In the rows, 128 means zero.
The same turns and mirrors carry the whole set onto itself, and each row onto the other rows of its family. Which rows share a family with each named row? Give them in list order.
These 16 rows form 4 families of 4 rows each.
A: [131 117 133 141  89 164  97 120 139 102 139 145  88 134  97 142 171 108
 125 150 144 140]
C: [130 150 124 140 156 133 144 175 128  93 100 120 127 138 123 144  96 122
 144 143 120 161]
R: [117  98 158 127  98 152 121 139 126  90 100 154 116 168 112 118 148 102
 103  86 143 118]
V: [128 157 151 132 132 120 129 141 116  73 139 127 134 126 108 145 130  99
  95 128  89 104]
Z: [133 122 130 145 126  95 148 143 137 128 155 137 100 128 132 113 131 138
 115 152  91 105]
P: [110  79 138 132 116 113 160 145 128 105 105 160 136 154 124 105 112 133
  88 131 113 144]
G: [126 135 124 121  95 142 112 148 116 134 144 147 139 169  91 124 154 155
 100 127 143 125]
S: [140 119 102 173 122 159 129 128 130  93 115 133  92 128 123 109 122 141
 130 182 157 138]
L: [123  73 128 173 138 148 128 151 137 105  94 138  94 156 123 140 127  93
 140 122 140 147]
H: [149 117 135 131  94 152 125 118 113  81 128 120 146 121 140 113  92 154
 113 151 126 118]
U: [141 124 139 148 143 143 108 138 111  68 160 102 113 136 129 153 101  97
 128 144 124 115]
X: [135 159 117 148 133 161 102 160 119 106 102 134 137 152  90 139 150 140
 127 109 148 105]
N: [123  81 107 158 124 131 128 143  92  78  97 142 123 130 125 136 119 109
 104 141 119  90]
D: [123 143 147 160 145 116 144 149 167 136 131 145 115 148  94 117 153 136
 110 125 108 140]
Y: [120 150 131 124 125 153 128 169 130  97 109 117  91 168 123 116 119 119
 149 135 171 157]
J: [132 115 166 103  76 132 133 128 153 114 133 136 108 124 136 119 131 129
 132 135 110 153]

The rest of the family of U: Z, G, Y
The rest of the family of P: R, L, N

The same turns and mirrors carry the whole set onto itself, and each row onto the other rows of its family. Which rows share a family with each named row? Give them in list order.
These 18 rows form 6 families of 3 rows each.
lufi: [179 111 190 164 115 103 172 133 122 117 126 152 132 144 191 157]
Debo: [130  90 118 146 120  73 109 158 128  77 146 133 163 172 175 163]
lazis: [171 123 166 160 116 106 167 134 128 123 137 166 125 156 190 145]
Met: [164 105 194 151 150 113  99 134 148 100 148  89 120 143 164 183]
Dakob: [180  91 171 163 113 102 180 125 133 115 142 155 133 155 193 152]
dapot: [164  94 198 159 150 121  96 137 151  94 147  88 131 153 168 148]
muf: [131  95 126 135 123  74 111 155 136  65 125 125 149 186 177 172]
bil: [151  99 185 158 153 122  92 135 149  92 165  91 135 143 169 173]
ser: [149  99 186 160 129 128  99 150 139  91 152  90 125 133 153 179]
zive: [132  91 130 135 126  72 120 167 131  72 135 151 158 184 177 159]
levu: [128  95 135 144 116  71 124 168 144  54 133 129 150 177 178 170]
Napu: [158  95 194 163 147 132  96 124 155 100 146  98 122 152 162 163]
fef: [122  95 123 138 131  74 111 150 130  73 128 132 161 171 190 172]
lezi: [179 120 184 166 121  96 161 139 113 129 128 146 125 171 191 144]
Vite: [128  73 123 150 141  73 119 149 129  75 137 151 150 175 182 173]
gebud: [162  98 195 153 142 130  93 136 152 106 140 101 134 142 152 177]
vep: [161 104 185 165 114 103 166 134 124 120 125 170 124 155 190 143]
vife: [175 108 160 169 103 105 174 125 124 114 130 156 130 153 190 148]

The rest of the family of ser: lezi, Vite
The rest of the family of fef: lazis, gebud
The rest of the family of lufi: bil, zive
The rest of the family of levu: Dakob, dapot

The same turns and mirrors carry the whole set onto itself, and each row onto the other rows of its family. Which rows share a family with each named row? Give them in list order.
These 32 rows form 4 families of 8 rows each.
daf: [120 105 114 115 152 101  97  96 122 126 150 120 108 149 127 111]
Nav: [150 104 109 141 153 155 149 116 113 174 112 124 122 151 124 103]
Voki: [143 126  73 144 125  88 129 120 137 149 124 145 134 144 177 122]
leb: [120 123 156 142 114 107 128  66 136 141 101 136 132 171 160 141]
tupu: [138 117  78 142 126  84 142 123 152 162 126 133 129 153 164 134]
gutek: [161 117 113 164 122 116  90 145 122 135 125 109 159 129 118 109]
molu: [126 109 122 115 151 123  73 116 123 130 144 139 114 153 143 120]
kebu: [149  84 173 142 126 139 111  91 113 138 113 121 140 148 102 129]
div: [164 124 113 155  90  90  99  96 136 129 139 143 167 147 127 139]
gegu: [174 105 134 171 100 126 145 116 129 163  87 146 164 141 154 140]
Toz: [178 102 116 141 115 109 101 154 116 146 139 107 146 131 124 124]
Tef: [161 105 114 141 112 114 106 148 123 153 138 114 161 110 120 129]
fupit: [131  85 133 129 163 135 145 116 115 158  99 122 105 144 154 116]
doruv: [132 104 133 146 140 114 136  62 126 135  99 149 112 179 160 124]
Migi: [116 107 130 145 136 120 142  58 132 141  99 160 127 162 155 126]
mari: [173  87  90 143 137 121 112 145 115 146 135 126 142 119 121 111]
Tani: [178  96 142 156 128 126 152  95 133 149  95 114 178 132 138 124]
ver: [143 116  94 143 119  81 136 140 131 159 131 145 136 172 163 110]
Pog: [141 100 160 122 137 112  91  90 102 140 116 130 142 127 100 124]
mekor: [144  96 111 129 146 136 145 121 117 152  90 111 110 152 126  94]
Kur: [153 109  88 165 115 116 151 120 148 147 120 135 132 165 179 129]
givof: [133 104 124 161 101  89  94  80 120 128 137 146 163 149 144 156]
vesoz: [154  93 167 144 124 142 100  88  99 125 113 131 144 138 117 119]
kadu: [149 114 134 157 106  90  99  89 132 136 148 155 162 138 154 157]
rulog: [163 103 132 170 114 115 168 111 117 151 101 131 171 146 134 142]
res: [133  93 133 122 128 108 154  66 127 153 111 157 116 162 161 144]
kepo: [144 107 138 146  99  72  95  95 138 115 123 141 150 138 156 149]
Modil: [167 102 125 169  99 102 168  96 129 157  93 127 158 138 136 130]
fedi: [115 112 104 131 125 101  90 116 118 140 142 152  96 158 143 130]
Vilas: [160 105 122 125 151 136 147 132 131 159 100 118 108 142 137  95]
Vebes: [151  93 155 144 131 146 106  72 119 128 106 119 138 119 116 141]
duris: [129 108 115 116 139 112  73  99 133 137 137 135 102 145 147 111]

The rest of the family of givof: Voki, molu, kebu, Tef, doruv, Modil, Vilas
The rest of the family of mari: leb, div, fupit, Tani, Pog, Kur, fedi
The rest of the family of duris: tupu, Toz, Migi, mekor, vesoz, kadu, rulog

The same turns and mirrors carry the whole set onto itself, and each row onto the other rows of its family. Which rows share a family with each named row? Give them in list order.
These 30 rows form 5 families of 6 rows each.
Saz: [100 139 113 157 147 115 114 134 146]
fisev: [159 135 124 123 150 170 114 143 125]
zigat: [151 140 149 118 116 165 115 137 100]
dez: [149 149 155 117 118 165 138 144 136]
keka: [ 93 151 135 134 100 112 137 142 128]
Kalag: [103 157 146 149 135 100 129 144 121]
nugal: [115 113 105 130 151  92 123 128 126]
voken: [ 99 142 110 112 119 107 142 140 152]
kuru: [151 122 118 134 144 169 102 136 141]
sege: [126 117  98 151 161 133 108 135 127]
madus: [ 90 125 104 135 121 109 123 122 135]
belop: [105 128 136 124 119  88 147 129 137]
Fanu: [123 147 161 118 102 125 155 138 143]
vitov: [157 143 151 128 111 141 131 167 117]
bubul: [148 120 138 115 140 160 103 103 142]
norer: [123 121 109 139 150 144 101 114 157]
fave: [170 116 134 128 136 152 128 140 103]
fitib: [102 128 115 143 151  95 130 133 116]
Rel: [142 116  99 129 165 133 106 134 120]
Nop: [147 102 106 121 152 140 133 112 113]
Nem: [152 136 154 109 116 167 119 133 143]
vureb: [111 116  94 113 144 117 140 112 138]
laler: [103 142 150 118 123  93 146 130 118]
nofe: [123 159 158 126  97 141 133 149 111]
zofef: [150 138 170 108 128 145 119 114 118]
faku: [128 156 175 125 126 116 132 133 107]
Zodo: [128 146 170 101 105 129 141 130 131]
gugut: [149 113 118 119 137 160 101 117 106]
sul: [122 157 138 119 103 119 138 167 142]
tagof: [118 106  95 128 140 132 105 109 124]

The rest of the family of zofef: Saz, Kalag, bubul, norer, faku
The rest of the family of laler: kuru, sege, fitib, Nem, Zodo
The rest of the family of Rel: fisev, dez, nugal, belop, Fanu
The rest of the family of Nop: voken, vitov, fave, vureb, sul

The same turns and mirrors carry the whole set onto itself, and each row onto the other rows of its family. Which rows share a family with each named row? Give them in list order.
These 30 rows form 5 families of 6 rows each.
Muva: [111 163 112 114 100 108 136 126]
rap: [140 160 149 144 121  84 142 123]
Kov: [130 161 104 136 130  96 129 115]
boger: [115 110 170 118 141 142 114 110]
kiziz: [129 167 134 123 103 149 133 120]
netar: [137 175 126 136 108 112 141 122]
duzor: [123 156 104 149 107  97 121 107]
Lizin: [107 125 141 127 106 160 107 101]
pumet: [131 137 138 143 145  74 130 116]
Keti: [122 159 103 121 121 141 122 112]
fepi: [107 139 101 155 116 143 129 109]
sobor: [123 134 136 157 123  72 122 108]
ras: [116 152 130 125 112  75 139 128]
dut: [123 111 171 133 151  97 121 114]
sar: [101 118 127 147 120 161 123 107]
buno: [107 101 156 163 140 108 129 111]
lar: [112 126 163 123 123  75 136 128]
fadu: [117 108 169 149 130  90 115 106]
rubu: [114 151 107 134  99 141 114 103]
pupak: [114 141 103 168 123 106 135 111]
nuf: [100 124 162  99 109 142 124 123]
gid: [108 103 173 133 121 134 107 103]
Nobi: [113 121 130 172 136  89 135 112]
Savig: [124 143 166 118 111 159 128 118]
seri: [127 127 190 127 124 131 130 119]
gar: [115 133 135 112 126 163 114 110]
vozot: [135 135 181 140 130  94 137 122]
vina: [104 149 129 102  98 142 129 124]
sagi: [105 113 179 110 121 109 128 125]
Vevob: [101 100 155 152 132 143 123 108]

The rest of the family of Lizin: duzor, sobor, fadu, rubu, gid
The rest of the family of boger: Kov, pumet, Keti, dut, gar
The rest of the family of buno: fepi, sar, pupak, Nobi, Vevob

The same turns and mirrors carry the whole set onto itself, and each row onto the other rows of its family. Which rows share a family with each named row? Give them in list order.
These 32 rows form 4 families of 8 rows each.
veke: [136 112 124 175 149  95 137 146 129 124 123 152  98 115 168 130 107 135]
gabed: [ 91 121 133 146 131  82 135 149 165  99 139 139 134 114 153  88 152 154]
mem: [147 130 109 149 155  85  94 142 147 129 162 148 127 122 137  83 116 148]
nuzi: [ 87 169 147 153 101 102  91 152 157  87 161 111 146 113 155  94 102 115]
sedi: [ 81 163 159 141 106  93 108 150 160  88 168 123 131  97 144  83 129 127]
pesen: [162 147 166 190 138 109  84 165 144 131 119 164 109  97 125 135  99 115]
Megu: [ 99 141 161 189 117 114 150 162 139  88 121 131 114  98 168 132 113 136]
kas: [ 95 127 168 181 101 102 135 154 144  98 117 146 131  79 160 127 101 148]
gekiv: [ 93 161 172 132 102  87  96 151 162 101 153 116 132  90 160  88 108 126]
Vimu: [139 164 156 149 132  95  58 164 188 110 128 140 138 117 129  89 130 103]
kup: [ 92 131 120 168 140  88 138 138 163 117 160 133 135 120 168  87 138 136]
Nepor: [146 158 118 147 156  84  90 148 162 137 158 141 122 113 124  80 140 129]
dimup: [172 142 163 183 151 117  85 174 147 117 120 162 104 112 128 124 105 122]
zon: [ 95 135 163 194 112 106 147 159 131 105 124 144 115  90 154 141 113 139]
domi: [110 141 181 180  97 114  96 163 152  91 121 155 102  94 135 128  83 101]
Giga: [141 123 115 184 149 106 144 154 135 125 119 148  91 105 142 119 109 137]
Puguz: [152 142 121 160 162  95  93 140 154 141 163 148 133 113 130  82 135 135]
zurob: [118 150 177 173 111 121  80 172 140  91 126 134 110 123 140 138  83  96]
dok: [132 121 120 198 144  98 135 154 142 134 114 161  96 108 134 132 111 127]
Seb: [ 98 144 122 162 141  77 133 151 168 114 157 136 133 122 159  86 151 149]
vug: [130 167 168 147 127  90  61 162 184 102 159 148 131 119 140  79 121 114]
rosu: [113 104 129 174 142  94 138 154 133 136 116 151 102 114 131 133 124 134]
par: [103 138 125 154 139  91 133 130 153 100 149 130 142 112 181  97 150 131]
fude: [103 148 144 186 107 117 137 149 135  81 114 128 131  87 166 133 106 127]
besoz: [133 145 118 147 157  79  97 161 151 149 149 131 124 123 118  93 133 146]
Pedis: [156 144 145 190 141 103  81 172 151 140 106 154 128 107 115 130 102 128]
kegu: [129 152 165 154 130 105  55 158 175 107 165 147 134 128 131  81 113 102]
dimov: [118 144 183 164 105 111  82 158 156 109 109 140 108  93 143 129  91  85]
sim: [138 152 162 147 139 108  52 158 158  96 156 143 141 135 124  96 131 108]
gapem: [ 83 162 166 157 106 109 104 146 157  89 169 118 149  98 148  89 123 120]
laref: [119 153 180 174 103 126  93 172 148  83 126 136 100 100 130 120  79 105]
golud: [170 132 143 178 145 118  83 163 131 109 120 165 117 109 113 124 100 133]

The rest of the family of dimov: gabed, kas, gekiv, Vimu, rosu, besoz, Pedis
The rest of the family of mem: veke, nuzi, zurob, par, fude, sim, golud
The rest of the family of sedi: pesen, Nepor, zon, domi, dok, Seb, vug

